Some points:
[-0.3 -1.1  0.  -0.8  1.2 -0.8  0.8  0.   0.1 -0.5 -0.9  1.  -0.5  0.8  1.1 -0.2 -1.   0.7  0.5 -0.2 -0.2  0.8 -0.3  0.4]
[-2.  -0.6 -0.4  0.  -0.2  1.6 -1.  -1.2 -0.4  0.1  2.2  1.8  0.7  2.3 -1.8  1.7  0.8  1.   0.  -1.7 -1.5 -0.9 -1.9 -2.8]
[-0.7  0.4 -0.2  1.   1.3 -0.1  1.2  1.5  0.3  0.6  1.1  0.   2.2  0.3  0.4 -0.2 -0.1 -0.8  0.3  0.1  0.6 -0.6  0.4  0.3]
[-1.   0.7  0.9  0.   0.   1.6  0.4 -1.5 -0.2 -1.  -0.7 -0.4  0.8 -0.3 -1.7  1.5 -0.5 -0.5 -1.  -0.4 -0.6  0.5  0.7  1. ]
[ 0.4 -1.4  1.1 -1.4 -0.9 -1.4 -1.  -0.6  0.1  0.   0.8 -0.5  1.5  0.9 -0.6  1.4  2.7  1.6 -1.4  0.4  2.4  0.4  1.1 -0.3]
[ 0.   1.6 -1.6  1.   1.3 -0.3 -0.8  0.4 -0.7  1.4  0.5 -1.1 -0.7 -0.2 -1.   0.9  0.9  0.   0.1 -0.4 -1.9  0.2  1.5 -0.7]
[-0.6 -0.2  0.8  1.7  0.9 -0.5  0.7 -1.4  1.1  1.1 -1.4  0.  -0.7  0.6  0.8 -1.8 -2.   0.8 -1.2 -0.7 -1.  -0.3  1.3  0. ]
[ 1.2  1.1  1.   0.8  0.6  0.2  0.   1.5  0.5 -0.3 -0.9  0.3  0.3  0.2 -1.2 -1.2  0.  -0.4  1.  -0.2  0.8 -0.8  0.4 -1.5]
[ 0.5  2.2  0.4  0.  -0.7 -1.1  0.   0.2  0.1 -1.   0.4  0.3  0.6 -1.3  2.2  0.8  0.6 -0.7 -0.8  0.8 -2.3  0.2  0.6 -1.9]
[-0.1  0.4 -0.4  0.   1.1  1.2 -1.   2.3  2.5  0.3  2.  -1.3  0.4  0.3 -1.8 -0.8  0.   1.6  0.   0.2  1.  -1.3 -0.7  0. ]
[-0.6  0.5  1.2  0.4  1.   0.5 -0.1 -0.2  0.3  1.   0.6  0.5 -0.5  0.1  1.1 -0.5 -0.8  0.5 -1.1  0.9 -0.6  1.  -0.2 -1. ]
[ 1.1 -0.1  0.  -1.2 -1.6 -0.4 -0.2 -1.9 -0.9  0.3 -1.2  1.5  1.8  0.  -0.2  0.9 -0.2 -0.4 -0.2  1.3  1.4 -0.3 -0.2  0.7]
[ 0.2  2.6  0.2  0.1 -1.5  0.   0.4  0.5  1.3  1.3  0.   0.8 -0.7  1.  -2.9 -0.5  0.8  0.   1.3  0.   1.5 -0.9 -1.   0.5]
[-0.6 -0.7 -0.4  0.1 -0.9  1.1  0.1  0.1  0.  -1.2 -0.1 -0.8  0.4 -0.8  0.7  0.8 -1.  -0.2 -0.1 -1.9  1.6  0.  -1.3 -0.1]
[-0.8 -0.5  0.7  0.6  0.6 -1.3 -0.3  0.3  1.9 -2.1  0.3  0.6 -1.4 -1.3 -0.4  0.7  1.4 -0.2  0.7 -0.4 -0.6 -2.7  0.4  0.6]
[-0.7  0.4 -0.5  0.1 -0.3  0.1  2.  -0.1  0.9  0.9 -0.6 -1.8 -0.7 -0.4  0.  -0.7  1.   1.2  1.3 -0.3  0.4  0.3 -0.9  0.3]
[ 0.3 -1.1  1.  -1.2 -1.2  1.6 -2.1 -0.1 -0.9 -0.5 -2.1 -1.4  1.  -0.1  1.1  1.   0.6 -2.5 -0.2 -0.3 -0.5  0.3 -0.3  0.1]
[ 0.   0.6 -0.3 -0.9  0.4 -1.2  1.3 -0.3  0.  -1.4 -0.9 -1.4 -1.4 -0.2  0.   1.  -1.2  1.6 -1.3  0.8  0.2  0.8 -0.3 -0.4]
[ 1.3  0.  -1.5 -1.4 -1.1 -1.3  0.9 -0.6  2.  -2.1  1.3 -0.3  0.6  2.   1.6 -1.6  1.3 -2.3 -1.1  0.  -1.4  0.3 -0.2  0.3]
[ 2.   0.6 -1.8  1.6  0.7  1.3  0.5  0.2  1.2  0.8  0.4  0.   0.2  0.9 -2.3 -1.   0.8  1.8  0.9 -0.4  0.6 -1.  -0.3  0.1]
[-0.4 -0.4  0.8 -2.5 -0.4 -0.8 -1.5 -1.4 -1.4  2.   0.5 -0.4  0.3  0.  -0.2  0.8 -0.9 -2.6  0.   0.7  0.5 -1.8 -0.3 -0.1]
[ 0.4 -1.3  0.5 -1.8 -0.8  0.6 -0.4  1.8  0.8  1.2  0.   1.3 -0.9  0.8  1.1  1.5  0.6  0.2  0.9 -0.3 -0.4  1.1  1.3  1.7]
[ 0.   0.4 -0.2  1.4 -1.  -2.3  0.3 -0.9 -0.3  0.7  0.6 -0.1 -0.2 -1.4  0.7 -0.5  0.7  0.3  0.9 -0.5 -0.4  0.8 -1.   1.4]
[-1.7 -0.1  1.   1.9  0.  -1.2 -0.3 -0.2  0.7  0.9  0.   0.7  0.3 -0.9 -0.3 -1.5  0.1 -0.6 -1.8  0.5 -0.2  0.7 -1.1  0.1]
[-0.9 -1.1 -0.6 -1.   0.7  0.3  0.2 -1.5  0.4  2.3 -0.2  0.2 -1.4 -2.7 -0.1 -0.9 -0.6 -1.6 -0.6 -0.6 -1.2 -1.2  0.2 -1.7]
[ 0.1 -2.6 -1.3 -0.1  0.9 -0.8 -1.7  2.  -1.1  0.4 -1.4 -0.3  0.5  0.3 -0.1  0.4  0.1 -0.3 -1.5  0.  -0.1  0.  -0.5  0.7]
[-1.2  0.9 -1.5  0.2 -1.4 -0.2  0.   1.5 -0.9  0.2  0.8 -0.2  0.1  1.3  0.8 -1.   0.1  0.7  1.3  0.9 -0.7 -0.2  0.9 -0.4]
[ 1.1 -0.2  1.  -0.5  2.3 -0.3  0.7  0.4  0.2 -0.1 -0.8 -0.8  0.   1.3  0.3  0.9  0.5 -2.2  0.6 -0.3  0.9  0.6 -0.1  1. ]
[-0.4 -0.5  0.7  0.6  0.1  1.4  0.6 -0.4  0.2  0.7 -0.1 -1.4 -0.4  0.7 -0.1 -0.5 -1.4 -1.  -0.5  0.8  0.3  0.7  0.2  1.2]
[ 1.3 -2.3  1.9 -1.1 -1.6  1.4  2.1 -0.8 -1.3 -1.4 -1.1  0.   1.2 -2.  -2.5  1.3 -0.1  0.   0.6 -1.  -1.2 -1.3 -1.2 -0.8]
[ 1.9 -0.1  0.3 -0.3 -1.1 -0.5 -0.9  0.5  1.5  2.3  0.5 -0.2 -0.1  0.2  0.8  1.2  0.1  0.4 -0.5 -1.2 -0.2  0.5 -2.5 -1.9]
[ 1.  -1.   2.2 -0.9  0.1  0.9  0.4 -0.3 -1.7  0.1  0.6  0.4  1.3  1.4  0.8 -2.   0.1  1.5 -1.3 -0.4 -0.8  0.2  0.3  0.7]
[-0.9  1.1 -2.7  0.5  0.5 -0.4  0.4  0.2 -1.3 -0.1 -1.  -0.6  2.   0.3  1.6  0.2 -1.   0.8  2.5 -0.3 -0.2 -1.3  0.6 -0.7]
[-0.7  1.3 -0.9 -0.5  1.1  1.8  0.7  0.2  0.   0.7  0.5  1.6  0.8 -0.7  0.9 -0.1  0.3 -0.3 -0.2  2.1 -0.4  0.4  0.  -1.2]
[-0.4  1.4  0.5  0.5  0.  -0.4 -0.3  0.5 -1.9 -0.3  0.6 -0.3 -1.6 -0.8 -0.5  0.1  0.3  0.2  0.7 -1.4  1.   1.2  0.6  0.4]
[-0.8  0.3 -0.7 -0.7 -0.8 -0.9 -0.6  1.   0.4 -0.6 -1.2  1.3 -0.3 -1.  -1.  -0.6 -1.   0.2 -1.  -0.2 -0.2  1.6  0.1  1.4]
[ 1.9 -0.3 -0.1 -1.5  0.4  0.3 -0.8 -1.5 -1.4 -0.7  2.2  0.7  2.2 -1.5  0.9 -1.6  0.   1.3 -0.6 -1.5  0.2  1.9  1.4  0.3]
[-0.6 -1.1  0.7  0.6  0.  -0.4 -1.8  0.   0.6  0.  -2.   0.1 -0.2  0.3  0.7  1.   1.9  0.2  2.1  1.4  1.   1.   1.2  0.2]
[ 0.   0.9 -0.7  0.3  1.3  0.6 -0.9 -0.2 -0.7 -1.1 -0.7  1.6 -1.4 -0.6  1.5  0.2 -0.4  0.3 -0.6 -0.7  1.3 -0.9 -0.6  1.4]
[ 1.   0.1 -0.2  1.8  0.   0.4 -1.4 -0.6  0.  -1.6  0.4 -1.  -0.1  0.5 -0.5 -0.8 -4.   0.3  0.8  1.1 -0.4 -0.2  0.   1.6]
[ 1.2 -1.5 -1.2  2.4 -0.5  0.6  1.4 -0.4  0.5 -0.5  0.3  0.1 -0.4 -0.3 -0.1  1.5 -0.1 -1.7  1.1  2.3  0.6  0.5  1.7 -1.6]
[-1.4 -0.2  0.6  0.1 -0.5 -0.4  1.   0.9 -1.1 -0.7  0.1 -0.5 -1.8 -0.2  0.3 -1.1 -1.   0.5  0.7 -0.3  0.8  1.3  0.4 -0.6]
[-0.1  0.3 -0.1  0.2  0.2 -0.6  0.3 -0.5 -0.3 -1.8  0.   0.6 -1.6 -0.7 -1.  -0.1  2.1 -0.2  0.7  1.  -0.6 -0.4 -1.3  0.2]
[ 0.1  0.6  0.   0.  -0.1  0.4  0.4  0.6 -1.2 -0.5  0.2 -0.5 -2.   0.6  1.1 -0.4 -0.4  0.6 -2.1  0.3  0.2 -1.4  0.6  1.4]
These points spread out most along one direction. Take the direction at right angles to it along which they spread out most. Go by this last direction. How far along it is each point below, from 0 to 99? 50 is the average, and the first point above lies past it. One standard deviation of the points above along it is 16.
[-0.1  0.4 -0.4  0.   1.1  1.2 -1.   2.3  2.5  0.3  2.  -1.3  0.4  0.3 -1.8 -0.8  0.   1.6  0.   0.2  1.  -1.3 -0.7  0. ] >> 25
[-2.  -0.6 -0.4  0.  -0.2  1.6 -1.  -1.2 -0.4  0.1  2.2  1.8  0.7  2.3 -1.8  1.7  0.8  1.   0.  -1.7 -1.5 -0.9 -1.9 -2.8] >> 1
[ 0.4 -1.3  0.5 -1.8 -0.8  0.6 -0.4  1.8  0.8  1.2  0.   1.3 -0.9  0.8  1.1  1.5  0.6  0.2  0.9 -0.3 -0.4  1.1  1.3  1.7] >> 50
[ 1.  -1.   2.2 -0.9  0.1  0.9  0.4 -0.3 -1.7  0.1  0.6  0.4  1.3  1.4  0.8 -2.   0.1  1.5 -1.3 -0.4 -0.8  0.2  0.3  0.7] >> 58
[ 1.1 -0.1  0.  -1.2 -1.6 -0.4 -0.2 -1.9 -0.9  0.3 -1.2  1.5  1.8  0.  -0.2  0.9 -0.2 -0.4 -0.2  1.3  1.4 -0.3 -0.2  0.7] >> 43
[ 0.   1.6 -1.6  1.   1.3 -0.3 -0.8  0.4 -0.7  1.4  0.5 -1.1 -0.7 -0.2 -1.   0.9  0.9  0.   0.1 -0.4 -1.9  0.2  1.5 -0.7] >> 46
[ 0.   0.9 -0.7  0.3  1.3  0.6 -0.9 -0.2 -0.7 -1.1 -0.7  1.6 -1.4 -0.6  1.5  0.2 -0.4  0.3 -0.6 -0.7  1.3 -0.9 -0.6  1.4] >> 66
[ 0.5  2.2  0.4  0.  -0.7 -1.1  0.   0.2  0.1 -1.   0.4  0.3  0.6 -1.3  2.2  0.8  0.6 -0.7 -0.8  0.8 -2.3  0.2  0.6 -1.9] >> 60
[ 1.   0.1 -0.2  1.8  0.   0.4 -1.4 -0.6  0.  -1.6  0.4 -1.  -0.1  0.5 -0.5 -0.8 -4.   0.3  0.8  1.1 -0.4 -0.2  0.   1.6] >> 73
[ 1.9 -0.3 -0.1 -1.5  0.4  0.3 -0.8 -1.5 -1.4 -0.7  2.2  0.7  2.2 -1.5  0.9 -1.6  0.   1.3 -0.6 -1.5  0.2  1.9  1.4  0.3] >> 60
[-0.6  0.5  1.2  0.4  1.   0.5 -0.1 -0.2  0.3  1.   0.6  0.5 -0.5  0.1  1.1 -0.5 -0.8  0.5 -1.1  0.9 -0.6  1.  -0.2 -1. ] >> 63
[-1.7 -0.1  1.   1.9  0.  -1.2 -0.3 -0.2  0.7  0.9  0.   0.7  0.3 -0.9 -0.3 -1.5  0.1 -0.6 -1.8  0.5 -0.2  0.7 -1.1  0.1] >> 59
